In the rows, 128 means zero.
One turn moves each row of this set onto another row. After a few examples, where does it send each row asked below?
j247: [149 136 142 122 150 111 131 133 124 126 112  94]
j365: [145 115 129 129 116 150 144 149 132  87 118 126]
j466: [134 148 158 128 131 117 133 121 116 105 115 115]
j374: [139 118 148 117 161 149 158 137 100 142  93 122]
j764: [133 164 124 135 132 169 142 154 127 132 121 127]
j995: [160 137 108 123 164 132 149 134 132 121 139 117]
j180: [133 112 126 112 129 115 141 134 140 114 107 146]
j92: [126 124 123 113 140 167 150 124 144 140  91 115]
j508: [147 116 132 137 155 146 149  91 121 126 113 115]
j880: [147 119 144 123 113 137 157 142 136  89 116 135]
j428: [154 117 172 127 152 136 148 131 118 152 117 119]
j873: [133 127 143 108 127 122 174 130 145 114 127 119]
j609: [142 147 117 128 140 147 143 134 119  95 148 118]
j714: [161 114 139 126 153 142 154 131 129 152 143 141]
j308: [137 117 119 116 149 135 137 142 100 142 122 106]
j440: [146 116 134 139 153 154 140  94 125 126 112 108]
j392: [140 161 143 136 123 146 132 141 138 137 111 147]
j791: [143 164 132 142 130 148 125 154 129 132 127 134]
j738: [165 146 144 122 149 117 161 151 123 146 119 117]
j384: [159 129 130 125 174 151 159 128 132 124  97 146]
j103: [150 119 133 137 157 141 144  99 120 122 119 107]
j232: [150 118 127 137 158 147 142  93 120 123 115 117]
j304: [140 136 144 123 137 156 155 153 127 153  90 104]
j945: [149 116 134 140 154 143 140  92 125 125 116 109]
j991: [137 172 139 128 132 135 151 146 125 132 110 145]
j760: [117 141 135 116 130 167 157 117 125 108  99 123]
j883: [137 107 136 131 138 144 115 153 134 108 101 131]
j612: [150 141 140 131 155 153 145 122 125  99 116 161]
j808: [156 138 104 126 156 151 145 160 115 140 113 125]
j298: [151 132 133 120 141 148 159 142 144 154 101 149]
j754: [141 124 152 123 143 157 178 146 138 109 126 107]
j104: [143 122 144 123 115 139 162 145 126  85 114 125]
j901: [135 106 123 118 135 159 138 128 130 157 129 122]
j181: [141 119 134 127 116 150 153 152 126  85 115 116]
j351: [129 174 139 128 128 147 150 147 121 133 112 118]
j208: [147 116 137 129 110 137 142 147 137  88 119 133]
j125: [151 125 159 130 133 154 126 124 156 140 116 104]
j744: [135 135 153 134 120 165 124 125 146 116 127 117]
j507: [149 119 144 139 155 160 137 163 126 100 119 108]
j246: [153 129 130 129 125 135 125 151 140 155 122 115]

j764 goes to j991
j714 goes to j308
And these:
j754 goes to j180
j760 goes to j612
j365 goes to j104
j995 goes to j247
j304 goes to j298
j440 goes to j508

One turn moves each row of this set onto another row. After a few examples, where does it send each row asked below?
j684: [120 119  94 167 129 119  90 144 126 131 153 150 119  91 124 145 131 122
 133 138 146 130 137 135 131 143 125 109 126 133 119 119 113 100 144 129
 135 133 119]
j492: [126 110 153 140 157 141 108 133 121 123 136 139 146 126 122 105 122 157
 122 122 135 112 141 120 129 108 139 104 138 123 130 140 111 148 123 145
 112 138 137]
j494: [128 120 129 137 134 128 131 106 112 111 126 101 134 127 135 160 109 125
 115 123 122 160 141 131 135 108 136 157  99 140 125 139 154 130 145 122
 131 102 139]
j54: [126 136 141 123 128 140 100 138 123 129 159 127 134 124 120 111 121 123
 124 152 132 129 150 133 134 100 150 121 137 123 135 134 105 157 120 136
 126 104 140]
j785: [102 114 142 117 149 117 126 127 118 114 125 137  99 120 128 160  88 123
 127 136 154 120 135 157 134 111 149 157 113 132 131 126 126 115 124 147
 112 132 131]
j272: [110 123 102 137 135 124 119 132 128 130 134 154 125  86 129 138 129 116
 126 136 145 126 148 130 137 146 129 128 131 103 127 112 137 125 146 117
  75 135 112]
j829: [122 106 106 157 134 136 100 136 136 158 152 130  99  99 142 127 150 108
 127 130 121 128 125 123 127 122 121 104 120 138 107 142 147 118 138 139
 130 116 130]
j303: [ 94 103 107 132 140 140 151 162 141 116 135 106 120 122 145 125 144 135
 115 129 149 117 115 132 124 117 109 127 106 141 128 148 118 121 116 141
 110 121 150]
j96: [138 105 116 130 145 120 106 114 131 161 123 122 107 130 146 135 131 113
 126 114 115 101 125 143 128 111 110  92 108 136 137 131 143 126 138 131
 142 122 134]
j898: [131 111 104 137 119 131 122 136 121 134 106 118 114 148 134 126 122 130
 131 162 156 156 119 107 126 114 148 109 102 137 104 117 132 114 156 134
 162 115 134]
j290: [123 106 130 154 150 149 146 147 129 141 139 104 120 135 120 135 131 140
 139 127 129 149 124 127 123 120 146 131 118 132 139 104 146 100 123 119
 107  81 117]
j547: [127 130 119 136 125 139 117 147 116 123 112 124 124 153 152 129 126 125
 123 118 146 133 151 103 117 130 149 112 132 127 110 121 126 178 150 142
 123 110 144]
j767: [101 111 122 129 153 117 125 136 132 110 117 102 152 128 123 150  91 137
 115 124 143 150 118 157 118 130 118 122 124 108 139 105 112 111 132 123
 134 126 119]
j542: [112 143 138 121 133 128 123 141 149 126 139 113 135 148 119 131 129 151
 141 129 138 107 131 134 118 124 139 163 120 139 152 135 125  90 130 121
 130 133 125]
j43: [114 106 127 132 130 126 114 129 133 116 120 146 118 158 139 141 101 136
 119  99 148 135 132 102 126 150 133 113 126 121 134 130 113 162 144 136
 116 147 142]
j106: [114 127 131 122 138 139 139 126 152 145 140  98 117 150 134 130 117 156
 144 123 118 126 131 143 115 125 152 153 118 117 142 107 136 104 124 135
 132 105 129]
j406: [139 144 114 117 135 109 107 123 111 122 123 132 117 114 139 140 114 116
 133 128 135 110 160 142 123 127 119 144 115 139 129 101 128 131 150 103
  89 134 106]
j512: [ 81 131 118 140 122 133 117 165 126 105 138 110 129 109 121 150 131 147
 135 140 138 141 133 151 100 117 129 149 123 131  99 123 125 132 126 145
 134 124 117]
j301: [124 112 106 110 130 134 119 155 113 136 121 137 109 136 117 137 113 119
 109 125 173 139 130 112 115 131 134 106 140 114 118 132  98 155 149 136
 110  87 136]
j364: [122 111 137 128 156 139 131 147 125  99 115  90 123 158 154 135 139 113
 109 129 113 141 134 136 117 107 109 119 118 143 129 118 134 124 119 107
 125 124 121]
j227: [109 116 130 125 131 139 132 155 122  92 104 122 114 115 125 148 148 135
 129 145 134 107 158 139 136 132 153 127 134 124 120 151 127  98 130 144
 108 126 114]
j624: [139 118 101  93 131 122 134 105 125 147 123 124 117 113 141 128 111 133
 134 108 127 119 141 130 121 126 106 124 109 145 131 136 144 135 149 106
 105 115 128]
j739: [127  95 115 127 111 137 121 148 122 129  97 129 110 149 111 145 141 128
 128 155 154 136 100 118 136 127 140  97 103 125 126 120 121 104 156 138
 139 121 112]
j480: [123  90 109 138 134 160 154 133 138 101 117 122 125 118 142 137 123 138
 118 126 126 138 146 105 138 105 116 129 121 117 126 144 116 100 156 127
 127 105 114]
j601: [141 128 108 145 140 104  89 121 115 133 125 134 121 129 131 152 123 129
 138 131 129 103 144 149 121 128 118 101 116 135 138 105 117 109 143 114
 153 136 114]
j123: [138 110 121 127 120 130 101 116 122 120 160 119 117 120 115 143 116 143
 116 143 128 140 126 119 139 128 129 120 124 123 145 127  86 144 110 130
 122  86 126]
j868: [113 105 104 111 121 147 129 125 137 140 130 141 112  97 138 133 141 127
 141 126 118 139 153 115 118 123 123 120 132 123 112 132 165 136 143 115
 102 121 109]
j560: [123 101 144 134 112 115  98 152 130 125 104 118  97 147 116 143 130 115
 120 136 148 121  95 119 138 126 147 119 112 137 122 119 132 114 148 145
 131 153 113]
j503: [127 114 129 143 124 107 111 135 134 138 108 110 108 140 138 125 103 120
 120 138 165 138 109 108 135 122 156 121 103 145 105 123 135 114 148 141
 147 147 145]
j260: [120 117 132 115 115 128  90 139 107 104 128 137 101 155 108 155 127 125
 118 121 143 150 129 115 111 152 129 113 142 129 117 144 113 151 141 120
 114 125 116]
j692: [120 117 137 150 149 141 132 164 133 124 141 123 132 129 107 137 140 139
 130 130 153 128 125 115 122 113 128 149 125 150 149 126 128  84 128 103
 104 111 109]
j517: [140  99 143 143 139 138  97 116 112 106 138 125 125 130 114 138 130 172
 121 117 115 129 131 104 122 126 124 112 130 134 132 128 107 144 117 128
 116 116 113]

j542 goes to j692
j767 goes to j512
j560 goes to j739
And these:
j227 goes to j480
j301 goes to j547
j96 goes to j601
j868 goes to j624
j492 goes to j517

